Each row is where one point has got to under a steady rotation. How many steps took it there?
The counts run from 0 to 397.
[-2.63  0.70 -2.02 -1.81  0.61  1.71 -0.37 -1.90  0.20 -2.23 -2.67 -1.11
  0.79 -1.00 -1.15  2.12 -2.66  2.49 -1.67  2.12 -0.22 -1.06  0.39 -1.47
  0.13  0.48  0.44 -0.36  0.94  1.74  1.47  1.96  2.98 -2.23  0.61] -> 136
[ 0.12 -1.68  1.38  1.04  0.86  1.53 -0.62  2.97  3.01  3.73 -0.73 -0.52
 -1.68 -0.27 -1.66 -1.68 -0.56  0.22  0.19  0.96 -1.70  0.89 -1.56 -2.47
 -0.71 -1.74  2.30 -0.01 -0.33  0.47 -0.69  2.56 -0.37  1.34 -1.65] -> 165
[ 0.75 -2.27  2.61  0.84  0.38  1.36 -0.42 -1.93 -0.08 -2.32 -0.41  2.77
 -0.75 -0.16  1.31  1.98  0.48 -1.03  2.03 -1.12  1.78  1.20 -2.15  0.24
  1.93  0.19 -1.41 -2.05  4.35 -0.58  1.22 -0.73 -1.16  0.55  0.40] -> 125
[ 0.36  0.75  3.15  0.77 -0.32  2.89 -0.03 -1.98  0.14  1.00 -0.43 -0.56
 -3.04  3.37 -1.77  1.11 -0.75  1.35  1.95 -0.04  1.74 -0.42 -0.23 -0.67
 -0.94 -1.65  2.07  1.77 -0.95  0.13 -2.86 -0.60  2.24  1.76 -1.39] -> 231
[-2.23 -0.88  2.71  0.17 -0.20 -1.15 -2.63 -3.03  0.02 -4.16  2.06  2.50
 -0.54  0.01  1.25  1.46  0.59 -0.27  0.44 -2.18 -0.78  0.31  0.44  1.51
 -1.81 -1.95 -1.80 -1.24  0.08  0.67 -1.26  0.66  0.25  2.18  0.70] -> 284
[-1.88  3.70 -2.12  0.77  2.74  0.53 -2.32  0.00  0.29 -2.40 -2.22 -1.32
  1.57  0.53  0.44  0.00  0.08 -0.25 -1.52  2.49  0.57 -1.02  2.61  1.09
 -0.67  1.42  1.14  0.27 -1.04 -0.89 -1.42 -0.72 -0.43 -0.30  1.97] -> 379
[-0.49  0.22  1.89  0.42  1.61  0.39 -2.19 -2.11 -0.76 -1.63  1.10 -1.61
 -0.82  2.29 -3.02  0.14  1.12 -0.24  0.43  1.15  0.43 -1.88 -1.74 -0.09
  2.28  0.11  2.86  0.45  2.03 -0.75 -3.06  0.12 -1.07  0.84  1.71] -> 234
[-1.11 -2.71 -0.87 -1.33  1.66  0.93  2.48  0.86  0.85  2.43 -0.01  0.48
 -2.96 -0.64 -2.71  0.09  0.85  1.30  0.13 -0.78 -2.16 -1.15 -1.77 -2.91
  1.64 -1.86 -0.53 -0.88  0.86  1.21  0.35  3.31  0.43 -1.68 -1.07] -> 27
[ 0.67  2.85 -1.24  0.60 -0.90 -1.43 -1.70 -0.71  1.47 -0.89  0.34  2.67
  0.09 -0.71  0.50  3.22  0.39 -1.46 -1.79  3.25  1.46 -0.21  1.34 -0.75
 -2.22 -1.43  2.06 -1.65  1.96  0.05 -0.59 -0.94  2.54  0.89  0.39] -> 277
[-0.35 -0.11  2.45  3.37  3.54  0.42 -0.41  1.56  0.35  1.76 -1.09  1.62
 -2.85  1.90 -1.65 -2.38 -1.34 -1.06  2.05 -1.02 -1.39 -0.58  1.11 -1.11
  0.44 -2.29  1.66  1.27 -0.06 -0.55  2.37  0.32 -0.43  0.51 -0.28] -> 160
[-0.98  1.87 -0.97  0.96  1.46  0.90 -1.86  3.94 -0.27  1.03 -0.13 -2.92
 -2.79  0.04  1.90 -0.33  0.81  0.68 -2.07  1.04  1.17 -0.10 -0.23  2.56
 -0.19  1.98 -0.95 -1.22  1.28 -1.04  1.56 -0.73 -0.56  3.41 -0.43] -> 82
[-2.41  2.41  2.43 -1.10 -0.59  1.52 -0.93 -0.83  0.63 -1.12  0.43 -2.60
  0.12 -0.21  1.77 -1.24  2.72  1.30  1.05 -1.20 -0.63  1.00 -0.81 -0.03
  0.11  0.90 -1.37 -0.97 -4.18 -1.10 -0.10  1.92 -0.64  1.00 -0.78] -> 150
[-1.76 -0.01  1.70  0.91  1.43 -0.28 -2.51  0.00 -2.84 -2.97 -0.35 -0.73
 -2.76  0.22 -1.85 -1.75 -2.71 -0.41 -0.06  0.70  0.39 -2.92  1.30  0.17
 -0.49 -0.06  2.81 -0.61 -0.37 -0.63  0.83  0.48  0.35 -0.80  2.18] -> 1
[ 0.17 -2.86  1.31 -1.09 -2.65  0.48 -1.87 -3.17 -0.48 -3.22 -0.15  0.55
  2.55 -1.42  2.70  1.89  0.13  0.83  0.78  3.16  0.16 -0.62 -0.84 -0.97
 -1.30 -0.38  0.47 -2.28  0.86 -0.40 -0.50  0.41  1.00 -0.70  0.05] -> 280
[-3.89  1.75  0.14 -0.69  1.93 -0.65 -0.08 -2.34 -0.55 -2.27 -0.58 -0.73
  1.49  0.87 -0.85  0.43  0.03  1.43  0.04 -3.32 -2.28 -0.15 -0.13 -1.40
 -0.33 -0.63 -2.17  1.41 -0.55 -0.28  1.88  1.62 -0.98 -0.24  0.53] -> 290
[-0.27 -1.02  1.65  0.96 -0.93  2.83 -0.31  0.71  0.64  0.50 -0.63 -0.98
  1.48 -0.63 -0.63 -2.40 -1.09 -1.04  1.19  1.51 -1.17  0.96 -0.62 -2.43
  1.36  1.51  0.90  0.45  2.85 -2.46 -3.23 -1.27 -2.08 -2.85  1.92] -> 301
[-1.02  0.25  0.75  0.93  1.49  0.21  1.11 -1.29 -1.87  1.35 -3.27 -1.67
  1.43  1.67  0.78 -2.83 -0.26  1.46  4.07  0.73 -1.10 -1.17 -0.38 -1.08
  1.67  1.49  0.63  2.04 -0.65 -1.72  2.56  0.80  0.23 -0.81 -0.38] -> 157
[-0.09 -1.87 -0.61  0.09  1.58  0.20  1.49 -1.10 -0.01  2.99  0.19 -2.47
 -2.84  0.90  0.73  0.04 -0.97  1.33  1.49  2.05 -0.78 -1.67  1.71  1.10
 -1.10  0.54  0.13  1.65  0.15  2.36 -0.15  0.69  3.72  2.28 -2.14] -> 318
[ 0.82 -0.46 -0.67 -0.42  1.03  0.65  0.66  1.81  0.01 -1.69 -1.23  4.97
 -2.53 -0.08  1.69  0.88 -0.57 -1.82 -2.75  0.34  0.91  0.49  2.26  0.66
 -2.43  0.07 -0.09 -2.99  0.45  0.77 -2.00  0.59  1.03  0.92 -0.21] -> 36
[-0.14 -1.10  1.78  0.83 -1.26 -1.14 -1.25 -2.27  0.02  1.46  1.34 -3.21
  1.65  0.30  1.51 -1.80  1.57  0.15  4.11  2.39 -2.09 -1.11 -0.76 -1.49
  1.42 -0.30  0.07  2.17 -0.19 -2.06 -1.53 -0.51  0.74  0.40  0.24] -> 389
[ 0.79 -0.06 -2.04 -1.78  0.43  1.54  2.19  1.07 -0.10  0.30 -2.27  3.72
 -1.31  0.74  1.36  1.01 -0.43 -0.73 -2.62  1.85  0.96  1.70  2.87  0.29
 -2.61  0.76  0.25 -1.79  0.67  0.76 -2.31  0.90  1.29  0.32 -0.66] -> 35
[-1.46  1.47 -0.23 -0.33  3.11 -1.68 -0.27 -4.41 -0.56 -0.56  1.62  0.46
  1.27 -0.25  0.73  2.22  3.35 -1.37 -1.82  0.21  2.08 -1.82  1.57 -0.37
  0.36  0.69 -0.68  0.32  0.24 -1.89 -1.55 -1.25  1.26  0.46  1.03] -> 44
[ 0.57 -0.30  2.47  0.04 -0.89  3.01  0.35 -2.37 -1.43  1.34 -1.56 -1.17
 -0.70  2.55 -0.36  0.92 -0.47  1.02  2.13  1.52  1.68 -0.20 -0.58 -1.17
  0.10 -0.18  2.15  3.00  0.16 -1.44 -2.54 -1.04  2.18  0.64 -0.91] -> 230
[-0.55 -1.59  1.21 -1.07  0.48 -2.15  0.93 -2.26 -2.06  0.15 -0.81  0.71
  0.43 -0.42 -1.16 -1.75  0.42 -2.34  0.08 -0.34  1.58 -2.51 -2.32 -0.18
  1.73  0.29  0.16 -0.46 -0.83 -3.83 -3.32 -0.67 -0.40 -1.22  2.19] -> 337
[ 1.66  3.11 -1.29  1.51  1.16 -1.75 -0.67  1.96  1.03 -0.61 -0.66  0.90
 -2.07  1.23  2.95 -0.59  1.49 -2.13  1.98  0.57 -0.43  0.20 -2.10  0.94
 -1.58 -0.61 -0.43 -0.26 -1.19 -1.12  1.05 -1.11 -2.14  2.12 -0.53] -> 15
[ 0.24  0.03 -2.51 -0.51 -1.70  0.03  0.25  4.09  0.34  1.06 -0.42  1.37
 -3.61 -1.72 -0.65 -0.38  0.14 -0.10 -3.25  1.21  0.83  0.41 -0.30 -0.31
  0.95 -0.96  0.41 -3.63  2.75 -0.97  0.51  1.14 -0.57 -0.22  0.55] -> 31
[ 1.36  0.13 -0.27 -0.42  1.43  0.82 -0.53 -0.31  1.85 -0.64 -0.06 -2.75
  1.08 -0.33  3.04  0.16  2.28  0.69  2.28  1.37 -2.34 -0.33 -2.77 -2.01
 -1.78  0.81 -0.42 -1.16 -3.02 -0.17 -0.41  1.94 -3.00 -0.75 -1.16] -> 12
[-3.42 -1.72  0.70 -0.47 -0.61  2.77  0.32  1.32  1.98  1.67 -0.04 -0.34
 -0.45 -1.01  1.54 -1.53 -0.32  2.04 -0.70 -1.07 -1.50  2.51  3.07 -0.01
 -2.27  0.85 -2.47 -0.74  0.99  1.25  0.07  2.41  1.48  2.64 -1.26] -> 216
[-0.59  0.41 -4.06 -1.31  1.45 -1.15  1.28  2.14  0.40  1.65  0.01  0.98
 -1.95  1.29 -2.87  0.85  1.12 -1.40 -1.68  1.48 -0.81  0.02  0.62 -1.76
  0.84 -0.78  0.16  0.04  4.37  0.36 -1.55  1.49  0.04 -0.42  0.39] -> 29
[-1.49  1.24  2.34  2.67 -1.89 -1.57 -2.04 -1.14 -1.27 -1.95  0.31  1.37
 -0.71  1.71  0.15  0.85 -0.62  0.74 -0.53 -0.45 -0.22 -1.17  0.28 -1.34
 -0.51 -3.09 -0.07 -2.20  2.94 -1.67  3.27 -0.10 -0.83  1.20  0.53] -> 52
[-0.72 -0.71  1.84 -1.05 -0.48  1.52  2.11 -1.87  1.78  2.01 -2.46  0.46
 -0.05  0.12 -0.50  1.18 -1.14  1.47  0.78 -1.60  1.62  2.05 -2.00  1.51
  1.05  1.09 -1.35 -1.21  2.18  0.23 -0.95  0.30  2.30  3.81 -2.61] -> 128
[-1.35  0.93  1.55 -1.28 -0.76 -0.76  0.51 -4.16 -1.59 -0.19  0.40 -1.06
  1.79 -0.18  0.64  2.60  1.95  2.75 -0.13  0.36  0.63 -1.79 -0.78 -2.81
 -0.74 -0.66 -0.24 -1.66 -0.14 -0.81  2.99  2.07  0.88 -0.47 -1.04] -> 48
[-0.23  1.45  0.51 -0.92 -0.28  1.63 -0.99  2.07  2.25  0.25 -1.28 -1.26
 -1.64 -2.90  0.76 -1.41  1.01 -0.37  1.71  1.26  1.49  1.41 -2.59  1.68
  0.57  2.94  1.30 -1.25 -1.94 -0.03  0.38  0.39  0.55  2.19 -1.11] -> 309
[ 1.33 -0.44  1.47  0.97  1.79  1.23 -0.15 -0.77  1.00  1.56 -0.06  0.67
 -3.11  1.18 -0.54  1.53 -0.32  0.32  0.94  0.89 -0.29 -1.77 -1.55 -1.00
  0.67 -4.26 -0.56  0.07 -3.10 -0.25 -2.86  0.86  1.65  0.00 -1.80] -> 93
[-0.92  0.63  0.20 -1.47 -1.09  1.88  1.21 -1.11  1.85 -0.47 -1.61  0.22
 -1.35 -3.25  1.26  2.99  0.57  1.61  0.74 -1.20  1.47  1.45 -2.12 -1.68
  0.18 -0.73 -2.54  0.42 -0.29 -1.14  3.09 -0.20  1.89 -0.03 -1.24] -> 361
[-1.99  2.67  1.09  0.57 -2.94 -2.37  0.37 -0.37  1.93  0.14  0.03  2.34
 -1.19 -3.49 -0.54 -1.37 -0.22 -0.95  0.49  0.80  0.54  0.16 -0.98 -0.59
  1.43 -0.56  1.59 -2.96  0.47 -0.94  3.14 -0.22  2.29  0.09  0.16] -> 206
[-1.76  0.37  0.68 -0.29 -1.69 -0.06 -0.24  0.83  1.63 -2.76 -0.83  0.49
 -1.60 -3.99 -0.10 -1.98 -0.70 -1.37  3.17 -0.07  0.74  1.04 -2.19 -0.69
  0.91  0.65  1.27  0.50 -0.89 -1.52  2.13 -1.40  0.36 -2.22  1.87] -> 68
[-0.59 -0.29 -2.41 -0.09 -1.13 -0.39 -1.32  1.98 -1.05  2.66  0.92 -3.82
 -1.47  1.13  1.38  0.24  0.92  1.94 -1.97  2.82 -0.34 -1.70  0.21  0.60
  1.08 -1.33 -1.36  0.59  1.81 -0.83 -1.35  0.04  1.28  2.12  0.41] -> 323
[ 1.17 -0.27 -2.14  0.00  3.95  2.54  0.13  0.66 -1.38 -0.05 -3.02 -2.78
 -0.03  1.72  2.25  1.51  0.07  2.53  0.03  2.85  0.39 -0.59  1.07  0.29
 -0.12  1.30 -0.74  1.51 -0.28  0.05  0.63  0.85 -0.28 -0.38 -1.19] -> 85
[-0.01 -0.50  0.05 -0.70  0.69 -0.38  1.68  0.66  2.25  1.52  2.47 -0.09
 -3.00 -1.83  1.90 -0.38  1.91 -1.05  1.91 -0.42 -2.92 -0.86 -1.49 -3.04
 -1.19 -2.74 -2.20  0.24 -1.84  0.14 -0.31  1.46 -0.53 -1.06 -0.86] -> 253
[-3.20  1.68  1.45  1.57 -2.01  0.09 -0.12  0.99 -0.94  0.18 -1.99 -1.12
 -0.97 -0.85  0.05 -2.07 -2.07  0.51  0.30 -1.03 -0.50  0.21 -1.03 -1.47
 -0.09 -1.19 -1.02 -0.63  0.50 -2.83  3.75 -0.59 -0.21 -1.48  1.59] -> 294
[-2.26  1.89 -0.18  0.32 -1.59 -0.76  1.55 -0.72  1.15  0.42  0.13  3.04
 -0.27  0.64  0.72 -1.40 -0.69 -0.32  2.21  0.59 -1.51  0.99  2.98 -1.44
 -1.63  0.52  1.57 -0.25  2.89  2.47  1.17  0.82  2.98  1.19 -0.52] -> 210
